The rows of Y fall into 4 groups, and each row is roughly a mix of its group's hidden directions; some rows fit no group.
Y, 152 rows:
[[-25  23  16  62 -15  22  -9  17 -34  27  19  18 -13  21]
 [ 17  -9  -1  13 -16  32  35   7 -30   2  19 -19 -64  26]
 [  5   1 -29  -6   7  20  30   6 -46  16   9   6 -62  30]
 [-18  -8 -11  -2  37 -57  -3   4  34 -11  -3  -5  47  28]
 [  5 -15   5  13  65  20   7   1   1 -46 -25 -16 -34  17]
 [  0  35 -60 -13  28  -5 -10  19   4   7   6  -2 -43  36]
 [  9  -1  -9 -34 -73  14 -28  -4  -7 -15  25   7  22 -22]
 [ 31  -2  42 -37  15 -23 -29  -8 -17   4 -14  20  44 -32]
 [-43  29 -45  -8  40 -11  17 -13   2 -35  15  22  13  23]
 [  2  -9 -38   5  -9 -47 -21  -8  -3  13  -1  -3  71   2]
 [ 21  26   7  21  49 -22  -6 -11  43 -29   9 -42  -6  19]
 [-12  15 -71 -29  15  -1 -17  29   5  -2  -5   8 -30  32]
 [  0  64 -21   9  28  33   8  38  22 -22   6   4 -23   3]
 [ 25  15  11 -17  -8  18 -15 -19 -53 -18  39   1 -46  23]
 [-19  34 -43 -13  22 -36  25  31   2  13  20  21  21  34]
 [ 17  35  18 -18 -36   6   8 -30  35  31   9 -10 -13 -50]
 [ 15 -38   2   3  33 -23 -14  28  -9 -14 -36   3  61  -1]
 [-22 -45  -7 -10 -39 -27 -34   8  -8  50  -7  10 -10  25]
 [  3 -31  18 -45  20  10  42  38   4 -11 -10   6 -43  20]
 [  5 -35 -22   6 -34 -35 -31 -18  19  20 -14 -21  50 -15]
 [ 23  18  30   2   3  26  13 -29  20 -41  24 -36 -47  -3]
 [ 10  -2 -34 -32  51 -20  -1 -17 -37 -33 -10  17  34   4]
 [-21 -66  -4 -45 -12 -21  36   3  17  -2 -19   3  12   3]
 [-12 -13  53  -3 -35  21  15 -29 -21  35   1  22 -23 -32]
 [-14  40 -40  23  -7  11 -29   7  56 -12   8 -24 -25   9]
 [ -8  -7 -19  -4  49  -1 -30  31  -1 -48  -6   1 -10  49]
 [ 30 -39  16  26  11  10 -26   4 -27 -38 -25 -15  46 -12]
 [  9  -1   1  28  17 -26  24 -47 -54  11  14   2  42  -2]
 [ -9  -9  -7 -25  42 -29  52  21  41  -8  -2 -13 -14  31]
 [ 28 -20  25  10  10 -44 -17 -55 -20  -2  20 -31  13  16]
 [ -6  -9  -3 -39  36 -18 -20  10  16 -36 -26  23  53 -16]
 [ -8 -40  19 -17  33 -42   8  12  41  22 -40  -2  20  -2]
 [ 11 -11 -51 -30  57 -18   4  -8 -34 -10 -25  11   8   9]
 [-21  15 -39 -17  -3 -33  11  43  -1  28   7  33  43  18]
 [ 13  -4 -63 -19   5  27   2 -13 -50 -40   1   5  -3   2]
 [ 24  24  16   4   5 -19 -22 -40  39 -12  -1 -24  39 -42]
 [ 16 -34  -2 -56  31  10  -3  22  15 -47 -28  -2 -15   2]
 [ 17  14  30  -7 -29 -10 -16 -34  27  21  -4  -5  34 -59]
 [-19   9   1 -33  32 -15  -8  13  11 -36 -11  35  60 -14]
 [ 28   1  52  33  -7  24  -7 -39  -2  -2   4 -33 -36 -20]
 [  8  38  19  20  12  -4 -16  45  57  30 -19  -4   8 -14]
 [-18   9 -37   5  26  29  63  17 -19 -37   5  10  -3  12]
 [-12 -44   8   5 -10  11 -26  17 -43   1   3   9 -44  48]
 [-12  11 -23  -3   9 -27   4  28  74  19  -6 -24 -17  18]
 [  1  52  50  15  16   5  21   6   7   4  39   2 -37  20]
 [ -2  45 -38  23 -26  -6  28   2  23  36  32 -21 -24  14]
 [  1  35  -3 -46  37  23  22  10 -34 -13   2  42 -26  -4]
 [  8 -41 -10  32  33 -12 -19  14 -39  26 -26  -7 -23  39]
 [ 31 -20   1 -25  36 -26   1  11   3  14 -46   5  47 -32]
 [  4  43  18   4   8  31 -24  44  52  -4 -16   1 -20 -19]
 [  2 -44  30   0  33  -6 -14  -4  16 -51  -5 -28 -22  36]
 [ -3 -13  31  -7 -32  33  35  11   4  21   6  -5 -66   0]
 [ -8   6 -43 -39  -6   8  35 -10  55 -28  -6 -16  -3 -24]
 [ 12  34 -30   0 -23  19  27 -38 -45  13  35   2 -29  -5]
 [ 10  20 -21   9 -30   2   0 -32 -46  24  41  -6 -41  22]
 [ -1   0  18 -52 -11  39  22   0  12 -36  11   5 -52  -8]
 [-27  -3  28   7  22  34  36  27  38  -4 -24   4 -46  -5]
 [ -2  53 -11  27 -16  41 -38  18  11 -11  19  -4 -39   8]
 [  3 -44  24  27   6 -34  -6 -31  21  15 -30 -25  39 -20]
 [-35  58 -19 -11   0   4  20  30  28 -15  32  29  12  11]
 [ 22  30  63 -22  17 -10  -3 -23  14 -16  35  -9 -30   8]
 [ 14  36  20 -13  42  16   6  60  24   8 -17  15 -27   3]
 [  5  -1 -63 -50  27 -31  15  13 -10  -3   0   9   7  26]
 [  7 -48  -6  19 -13 -17  18 -59 -42  13  -4 -16  17  -8]
 [  1 -22 -29  16  41 -33  39 -20  23  17 -35 -25  22  -9]
 [-21   3 -11   8  56 -31 -33   2  23 -32   1  -5   1  46]
 [ -8  33 -32  24   3  39  42  22   2   8 -22  17  20 -41]
 [  8  -7  27  36  45  17  12  49  12 -10 -21 -14 -30  29]
 [  0  36  10 -17  34  15  18  59  17  12 -24  34   9 -19]
 [ 19 -24 -21   4  -7  15 -34  58  31   3 -30 -26 -25  17]
 [ 11  -6 -29 -16  24   9  45  21 -34  37 -18  11 -46  12]
 [-49 -12 -18  15  -6  31   0  30  -2 -37  11  12 -30  45]
 [ 21  -9 -48  -4  25  17  -7  23 -45 -15  -4  -3 -39  38]
 [ -9  -1 -56 -12 -24 -23   6 -53  27  -8   9 -25  23 -17]
 [ 16  60   4  -7 -15  26  28  -9   5  24   7  13   2 -55]
 [  6 -12  10  31   8 -20  72  -3 -35  25  16  -5  20  13]
 [ 22  42   0  46   9 -13 -43 -24 -25  39   2  -4  14 -12]
 [-15   3 -62 -19 -45   1   1 -35 -25   1  32   0 -13  10]
 [ -4  23 -32 -15 -28  -9  -3 -29 -54  17  25  31  34 -13]
 [ 24 -26  23  -4  24 -45   1 -44   6 -25  20 -39   6  24]
 [  3  21  -7  44 -30   8  -5 -35 -31  39  27 -15 -37  10]
 [ 15  18  -7 -34 -10 -16 -22 -42  31   9 -13  -2  31 -56]
 [  4 -16  37 -27  27 -60 -29 -11  17  -8  12  -4  21  30]
 [  7  62 -37  -7   2 -26   1  15  21  38  29  -3 -16  20]
 [  7   5 -12  -6  10 -53 -12 -44  33 -18  20 -30  38   6]
 [  4 -33 -37 -44  46  -9   4 -13 -12 -35 -33   7  18  -6]
 [-42 -15 -13   4  44 -26  21  35  34   0 -26  15  22  23]
 [  2 -13  -4   5 -14  15 -24  27  -3  49 -16  -3 -67  21]
 [ -6  19  23  30  43   3   4  57 -14  24 -24  32  17   6]
 [-18 -21  -2 -14  36   9 -27  44   8 -15 -23  12 -43  42]
 [-20  34  -3  -9  33  25  44  11   8 -21  14   9 -55  20]
 [ 43  -5  29   6 -19 -20  19 -36 -46  38  19 -12   9 -14]
 [ 17  16   4 -18 -61  34  15  -6  25  11  13 -17 -30 -38]
 [-16   8 -53  12  24  38  31  24 -34 -30  -6  16 -12  16]
 [ 19   2  12  -9 -29 -29   4 -20 -26  45   6  14  53 -33]
 [ 28  10  58  30   9  15   2 -19  31  -6   1 -38 -31 -18]
 [ 15  -3 -21  -6  -8 -53 -36 -19 -22   6  22  -4  54  19]
 [ 28 -37  22  -7 -37  11 -14 -47 -41   9  -6 -10  -1 -34]
 [ 15  42 -11 -33  13   1 -16  27  60   5  -2 -12 -39  -2]
 [ -8  31 -26 -28 -16  28  -4  48  45 -20   8   2 -32   8]
 [  0   1   2 -36 -70  -6  -1 -23  35   1  33 -14  -4 -17]
 [ 28 -24  18 -20  12 -24  25 -31  13 -29  -9 -20  53 -31]
 [-50  35 -51   2   3   2 -10  29   9  -4  16  28  -5  34]
 [ 21  19  12  -3  46  39  19  15 -38 -46 -10  20   7 -16]
 [ 22  -4 -11 -13 -15   9  34 -48 -27  26  12 -19 -55  -8]
 [-26   4 -38 -31  19  14  -4 -12  38 -57   1  -7 -30  14]
 [ 19 -28 -39 -38 -33   0 -36 -23 -48   4  -5   8   5 -11]
 [ -9 -10   4   7   9  16 -68  23  25 -28 -12 -10 -37  29]
 [ 34 -29  23   8  43 -11   8  -8 -40  11 -39   4  34 -23]
 [  5 -31  12   1 -41  24 -24 -54 -42  -3  -2   1  -5 -31]
 [ -3  -9  23   7 -17  46  21  25 -30 -10  16   6 -59  24]
 [-26   4  15  20  15 -26 -16  27  23  11 -19  24  68  -8]
 [-10 -46  -3 -15  -7  21  53   0 -55 -12   1  16 -15  12]
 [  2 -33  -1 -23  16  21 -57   5 -14  -9 -34   6 -50   9]
 [ -5   4   4  10  55 -11  25  30  57 -23 -22 -17   9  10]
 [-17  49  -2  38  -9 -17   4 -41 -16   3  43   7  34   1]
 [ -2 -72  21 -34 -35   3  16 -19  -3 -11  -4 -15 -24   3]
 [-20  25  26  23 -27  38 -13 -18 -26 -15  40  10 -44  14]
 [  0 -25  -7 -28   1 -27  18  63  19  15 -19  16  43   9]
 [  5  15  -8   4  66 -26  12  33  10   8 -33  14  39   0]
 [  3 -50  29  36  40 -16  27 -12   1 -24 -15 -30   8  22]
 [-36 -12 -26  24 -22  -5  -2  39 -23  52 -10  31   6  22]
 [  0  41 -41 -12  31  22  36  -7 -18 -42  24   3 -23  13]
 [ 37 -37  -4 -31  46 -24  22 -13 -29  -9 -30  -4  25  -9]
 [ -2 -27   4 -24  48 -11 -15   0  25 -42 -11 -18 -38  36]
 [ -5   7 -56 -12   4 -15  10 -19  42 -17  15 -38 -32  26]
 [-24  -7  45   6   1 -18   4  26  45  46 -29  17  13 -18]
 [ 14  34 -12 -43  30 -46   3 -29  16 -16  20   1  37  -6]
 [-18  15  34  43 -37 -18  -7 -23  28  40  14  -6  27 -22]
 [-28  38   1  13 -30  -2  26   7  37  56  17   4 -27  -5]
 [ 10  -5 -22  20  15 -32 -27 -11  32  29  -5 -43 -41  33]
 [ 14   3  -4 -16  51  -7  -8   9 -50 -45   7  21  24  25]
 [  7  34 -29  19 -22  -6 -36 -25 -48  41  22  13   0   2]
 [  1  -2 -42 -11 -15  18  37 -47  -7 -45  25 -26 -18  -2]
 [ 18  20  -7   2  45 -19  -6  29  14  23  -2 -16 -53  41]
 [-35  46 -56 -16   9  -2  -7 -11  25 -20  23   8 -21  21]
 [ 22  51   5   2 -23  43  17  -8 -32  12  25  11 -32 -27]
 [-29  26 -51 -26  26  -4  26  14 -23  -1  15  32 -18  32]
 [ 34  -4  24  37  -8  11 -23   4 -48  53 -17  -1 -11 -13]
 [  5  33 -72 -15  24 -25   6  -4  18  12   7 -17 -22  22]
 [ 24 -22  20  -9   2   9 -44 -39  17 -53  -1 -36 -12  -7]
 [ 13  48   7 -11  35  22   9  54 -11   0   7  23 -34  19]
 [ -9  36 -22   8 -44  12 -31 -31   4  -3  13   9  40 -42]
 [  3   4 -15 -21 -52   1 -13 -52 -14  -1  15   5  31 -44]
 [ -6  44 -61   6  15  28   7  44  -2 -12 -10  18  10  -4]
 [ 26  33  11 -17  -9  45   6 -12 -47 -10  21  14 -43 -14]
 [ 21  -6  23  -3  45   6   6 -17  12 -71   7 -29  -6  11]
 [ 28  21  35  51  -7  16 -18 -16 -28  41   3 -13 -28 -11]
 [ 10  -8  30  -7 -10  54  14  32 -36   9 -15  24 -42 -14]
 [-14  12   9 -17 -43 -15  -4 -43  16   4  18  11  48 -43]
 [-28  42 -36 -20   9  22 -36  10 -12 -15  14  32 -35  21]
 [ 10 -10  -2  13  -8  16  11 -18 -16  15  12 -27 -79  28]]

One row of each group comes first, with its name. Which group is each row after those in?
[ -4  -5 -39 -31 -37 -28  -6 -40 -39  25  26  13  14   2]
U
[-23  27 -39  14 -31 -15   8  18 -13  60   9  27  21   0]
D
[  3 -20  13  22 -13 -17   4 -21  33  48  -6 -39 -51  10]
F
[ 32   6  22 -10  28 -35  13   3  17  24 -24   0  54 -37]
W

[-18  31 -35   9  -4 -12  16  35 -14  22  37  11 -21  53]
W
[ -1   1 -41 -18  14 -32   7  24 -38  32  -9  34  44   9]
W
[ 10 -24 -23 -56  24 -10  12   2  42 -44 -18 -17  -6  -1]
W
[ 13 -40   4 -35 -26  21  13   0 -22  23  -9  -3 -65   3]
U
[ 33  18   1  22  16  16 -19  27   9  25  -8 -28 -65  18]
W
[ 12 -46  -4 -14 -47   1  -5  54 -21  32  -7   7  -2  18]
W
[-15  41   9  18 -57  19  12 -18   3  38  30  10 -10 -25]
F
[ 14   8   1 -15  -9  -4 -20 -23  -6 -29  -5  11  70 -46]
F
[ -3  36  -1  10  17  23  14  21 -54  -4  32  27 -30  34]
D
[ -3  10  46  16  11  -4  19 -59  12 -27  10  -8  30 -34]
W
[ 12  15  22 -13 -43  -8 -10 -58  10  12  17  -9  18 -47]
W
[ -8  33  20  15  25  12  -8  43  48  -3 -28  14  30 -30]
U
[ 18 -51  49  17  15 -21   6 -17 -20  27 -31  -5  23 -18]
U
[-12  21 -80  -3 -15  -3  16   1 -15  19  -3  15  33 -14]
D
